Some points:
[-0.09 -0.92  0.46 -0.96  0.12 -0.12 -0.97 -1.27  0.27  1.11  0.46 -0.78 -0.2   0.14 -2.03  0.95  1.27 -0.36 -0.6   0.27  0.98 -1.89 -0.84 -0.83]
[ 0.99  1.27 -0.5  -1.2  -1.38 -1.41 -0.83 -0.84 -1.48  0.01 -0.49  1.08  1.08  1.06 -1.4   0.25 -1.49 -2.1  -0.01 -0.04  0.73  1.3   0.49  1.12]
[-0.17  1.06 -1.1  -0.14 -1.32 -0.71 -0.17  1.37  0.8   0.58 -0.38 -1.68  0.29 -1.   -0.9   0.28  0.02  0.02  1.05  1.01 -0.54 -0.04 -0.95  2.49]
[ 0.46  0.3   1.19 -0.18 -0.41 -0.63  0.79  0.71  0.54  0.92  1.85  1.37 -0.88 -1.55 -0.49 -0.77 -0.57 -0.42  0.    1.12  0.75  0.5   0.05  1.59]
[-1.56 -0.17 -1.01 -0.98 -1.24 -1.13 -0.49 -0.66  1.16  0.88 -0.89 -1.38 -1.51 -0.96 -0.79 -1.67 -0.35  0.83  0.13 -1.15  0.59  0.53 -0.32 -0.66]
[-0.92 -1.75 -1.27  0.11 -0.68  0.32  0.19 -1.56 -1.97  0.27  0.31  0.02  1.49  1.52 -0.64  0.86 -1.57 -0.45 -1.33  0.12 -0.51 -0.22  1.63 -1.12]
[ 1.22  0.86  1.06  0.1  -0.55  1.29 -1.07  0.56 -1.25 -0.54 -0.73 -1.29  0.5   0.63  0.73 -0.85 -1.95  0.58 -0.2   0.09 -0.17  1.59  0.91  1.2 ]
[-0.55  0.81  0.68 -0.22 -1.41 -0.17 -1.5   0.11 -0.16 -1.36  0.38 -0.16 -0.93 -2.5   0.4  -0.57  0.01 -0.74  0.19 -0.77 -1.02  0.09  2.32  0.13]
[-0.4  -1.11 -1.16 -1.   -0.92  0.09 -0.29  0.1   0.89  0.09  0.77 -0.09  1.62 -1.29 -0.5  -0.93  1.99 -0.01  1.03  1.19 -0.3  -1.47 -0.99 -1.22]
[ 0.67 -0.05  1.36  0.89  1.18  1.3   1.33  0.33 -1.5  -0.58 -1.36 -0.61 -0.99 -1.32 -1.58 -0.96 -1.11  0.77  0.71 -1.1  -0.23 -1.48 -1.05  0.65]
[-1.48 -1.2  -0.55 -0.87  2.28 -0.19 -1.63 -0.54 -0.09 -1.71 -0.54 -0.66 -0.67 -0.67  0.4   0.99  0.44  0.34  0.39  0.53  0.51  1.63 -1.71 -0.94]
[ 0.54 -1.32  1.07 -0.17  1.26  1.62  0.34  0.97  1.18  1.27  0.91 -0.24 -0.45 -0.08 -1.19 -1.19 -1.18 -0.31 -1.27 -1.47 -1.17  0.94 -0.98 -0.53]
[-0.37  1.93 -1.19  0.15  1.38 -0.63 -1.24 -0.61 -1.44 -1.19 -0.22 -0.75  0.8   1.11  1.8  -0.37 -0.6  -1.35 -1.31 -0.84 -1.21 -0.33 -0.01  0.37]
[-1.65 -0.37 -0.72 -0.32  0.78  1.37  0.15  0.61  1.61  0.66 -0.92  1.68  0.42 -1.2  -0.27  0.59 -1.2  -2.03 -0.55  0.38 -0.95 -0.13  0.1  -0.74]
[ 0.43  0.31  0.04  0.6   0.36  0.22 -0.06 -0.43 -1.13 -1.37 -1.04 -1.16 -0.41 -1.81 -0.59 -1.06  0.12 -0.61 -0.45  0.85  1.08  0.96  0.4  -1.13]
[ 0.08 -1.04 -0.84 -0.7  -0.89 -1.29 -0.79  0.41 -0.15 -1.42 -2.01 -0.44 -1.25  0.97 -0.13  1.11  0.44  1.54 -1.61 -0.18 -0.38 -1.77 -1.39 -0.45]
[ 0.73  0.73  0.49  0.68  0.74  0.78  0.91  1.09  0.94  1.72  0.92  0.78  0.49  1.34  1.35  0.88  1.49 -0.59 -1.33  0.43 -1.03 -0.13  0.46  1.43]
[-1.05 -0.71 -0.87 -1.19 -1.33 -0.27  0.27 -0.71 -2.55  0.87 -0.69  0.   -0.76 -0.3  -0.17  0.59  1.42  1.03  0.54  0.99 -0.77 -0.77 -1.24 -0.97]
[ 0.46  0.06 -1.06 -0.08  1.38  0.18  0.5   0.43  0.05 -0.85  0.57 -0.24  0.05  0.62 -0.45 -0.13 -0.52  0.78  1.55  1.53  1.35  1.16 -0.03 -1.34]
[ 0.65  0.93 -0.4  -0.47 -0.27  0.45  0.22 -1.63 -0.61 -0.8  -0.3  -1.21  1.96  0.45  0.11 -0.88  1.63  0.86 -0.91 -0.73  1.24  0.92  0.63  1.56]
[-0.88  0.12 -0.91  1.39 -0.52  0.42  0.48  0.61  0.65  0.98  1.73  0.   -1.84 -0.53 -1.01 -0.95  0.42  1.27 -0.79  1.13  1.2   0.46 -1.1  -0.2 ]
[ 0.64 -0.16 -0.82  1.5   1.34 -0.08  0.47  0.21 -0.74 -1.06  0.92  1.15 -1.17  0.2   0.27  0.53  0.85  1.25  1.39  0.43  0.26  0.59  0.5   0.59]
[-1.13 -1.21 -0.47 -1.46 -0.76 -1.37  0.51  1.08  0.4   0.33  1.4   1.9   2.2   0.24  1.    0.95  0.59  1.54  0.98  0.67  1.47  1.98 -0.45 -0.84]
[ 2.19  0.53 -0.34  1.26  0.13 -1.05 -1.01  2.02  1.25  1.13  0.63  1.42 -0.55 -0.04 -0.45 -0.39  0.   -0.74 -0.8  -1.21 -0.79 -1.17 -0.98 -0.56]
[ 1.34  1.15  1.82 -2.15  0.65 -0.54  0.2   0.38 -0.23 -0.49 -0.76 -0.74 -0.67  0.58  1.18  0.28 -1.07 -1.13 -0.14 -0.42 -0.56 -1.25  1.55  0.33]
[ 1.05 -0.39  1.15  1.35 -0.81 -1.58 -0.52 -1.62 -0.06  0.47  0.86  0.58  1.02  1.02  0.65 -2.05 -0.76 -1.3  -0.89 -0.73 -1.34  0.63 -2.09 -0.37]
[-0.27  0.02 -0.96  0.17  0.   -0.46 -2.21 -0.35 -0.12  1.59  0.48  1.41  0.56 -0.89 -0.73 -1.71 -1.53  0.48  0.63  0.33  1.35 -1.51  0.42 -1.1 ]
[-1.17 -0.3   1.84  0.56 -0.54  1.21 -1.22 -1.09 -0.51 -1.31 -1.28  0.86  0.03  0.61  2.11 -0.58  1.05  1.21  1.29  1.72  1.5  -1.27 -0.48  1.08]
[ 0.84  1.32  1.45 -0.04  0.14 -1.94 -1.53 -1.62 -0.04 -0.85  0.78  1.21  0.61  1.15 -0.65  1.77  0.66  1.2  -0.74 -0.36 -1.33 -1.04  0.98  1.35]
[-0.41 -1.84 -0.39  0.78 -0.48 -0.34  0.75  0.96  0.77 -0.14 -0.06 -0.15  0.98 -0.57  0.88  1.21 -0.29 -1.36 -1.02 -1.45  0.53 -1.46  0.46  1.67]
[ 0.17 -0.86 -0.89 -0.56 -0.8  -0.74 -1.17 -1.41 -0.09 -1.32 -0.99 -0.66 -0.87 -0.43 -1.88 -0.98  1.32 -0.12  1.3   0.94  0.2   1.29  1.61  0.79]
[ 1.15  1.67  0.96  2.14 -1.22  0.78  0.44 -0.22  1.35 -0.52 -1.68 -0.62  0.97  1.29  0.65  1.72 -0.93  0.32  0.94  0.75  0.01  0.93 -0.45 -1.4 ]
[ 0.29 -0.82  1.85  1.67  1.35 -0.09  1.02  0.49  0.38 -0.19 -0.06 -1.16 -0.54 -0.16  0.73  0.13  0.69 -0.11  0.55  0.86  1.33  0.22  1.91  0.35]
There is one direction along which these points spread out most. Take the direction at right angles to it along which they spread out most. Go by this last direction. How far along it is each point below, from 0 to 99? The average is 50, and the first point in the table lies past the average. One standard deviation of the points above along it is 16.
[ 0.86  0.85  1.23  1.32  1.04  0.86 -0.56 -0.22 -1.22  1.43  0.41  1.23  1.45  0.44  1.11  1.45  1.08 -0.39  1.58 -1.91 -0.24 -0.36 -0.68 -0.47] : 56
[ 0.61  1.2  -0.4   0.45  0.81  1.87  1.1   0.89  0.99 -1.1   1.64  0.39 -0.55  0.03  0.93  1.44  0.24  0.01  0.24 -1.08 -1.31 -1.14 -0.05  0.03] : 64
[-2.11  1.48  0.57 -1.13 -0.13  1.62  0.69  1.51  1.22  1.04  0.91  1.3   0.2   2.47  0.02 -1.25  0.15 -0.14 -0.25 -0.13  0.82  0.23  1.46 -0.86] : 65
[ 2.16 -0.44 -1.27 -1.86 -0.39  0.52  0.97 -1.02  0.45  0.17 -0.5   1.15  0.35  0.28  1.91 -0.32 -0.89  0.12 -1.49 -0.94 -0.42  1.28  1.15  1.32] : 50
[ 0.25  0.49  0.34  0.55  1.59  0.86  1.3   0.4   1.07  1.91 -2.11 -1.21 -0.82 -1.58 -0.78  1.91  1.22  1.34  0.69  0.99  0.79  1.44  1.38 -0.1 ] : 50
[-1.47 -1.26  0.03  1.5   0.89  0.64  0.8   0.5  -0.08  0.16  0.44  0.6   0.17  0.58 -0.19 -0.18 -0.49 -1.   -0.89 -0.68 -0.34  0.69  0.82  1.1 ] : 63
[-0.53  1.48  1.39  1.01  0.61  0.61  1.83 -0.86 -0.23 -1.17  0.18  0.53  0.18 -1.19 -1.26 -1.1  -1.02 -0.97 -1.3  -0.89 -0.96 -1.22 -1.56 -0.49] : 64
[-0.54 -1.03 -0.77 -0.85 -1.56 -0.81 -0.99 -0.44 -1.43 -0.55 -0.72 -1.04 -2.28  0.36  1.35  1.67  1.01  0.09  0.92 -0.08  0.88  0.96 -0.76 -1.38] : 29
[-0.95 -0.75 -0.55 -1.29 -1.14 -1.71  1.07 -0.08  1.18  1.41  1.23 -1.03  0.78  0.17  1.63  0.89 -0.95  1.01  1.38  0.   -1.66 -1.49 -0.89 -1.17] : 64
[-0.06 -0.9  -0.53 -0.34  0.72  0.29  1.91  1.45 -0.07 -0.46 -0.04 -1.36 -0.85  0.81 -1.13 -1.59  0.36 -0.35  0.4  -0.15 -0.34 -0.17 -0.21 -0.27] : 59
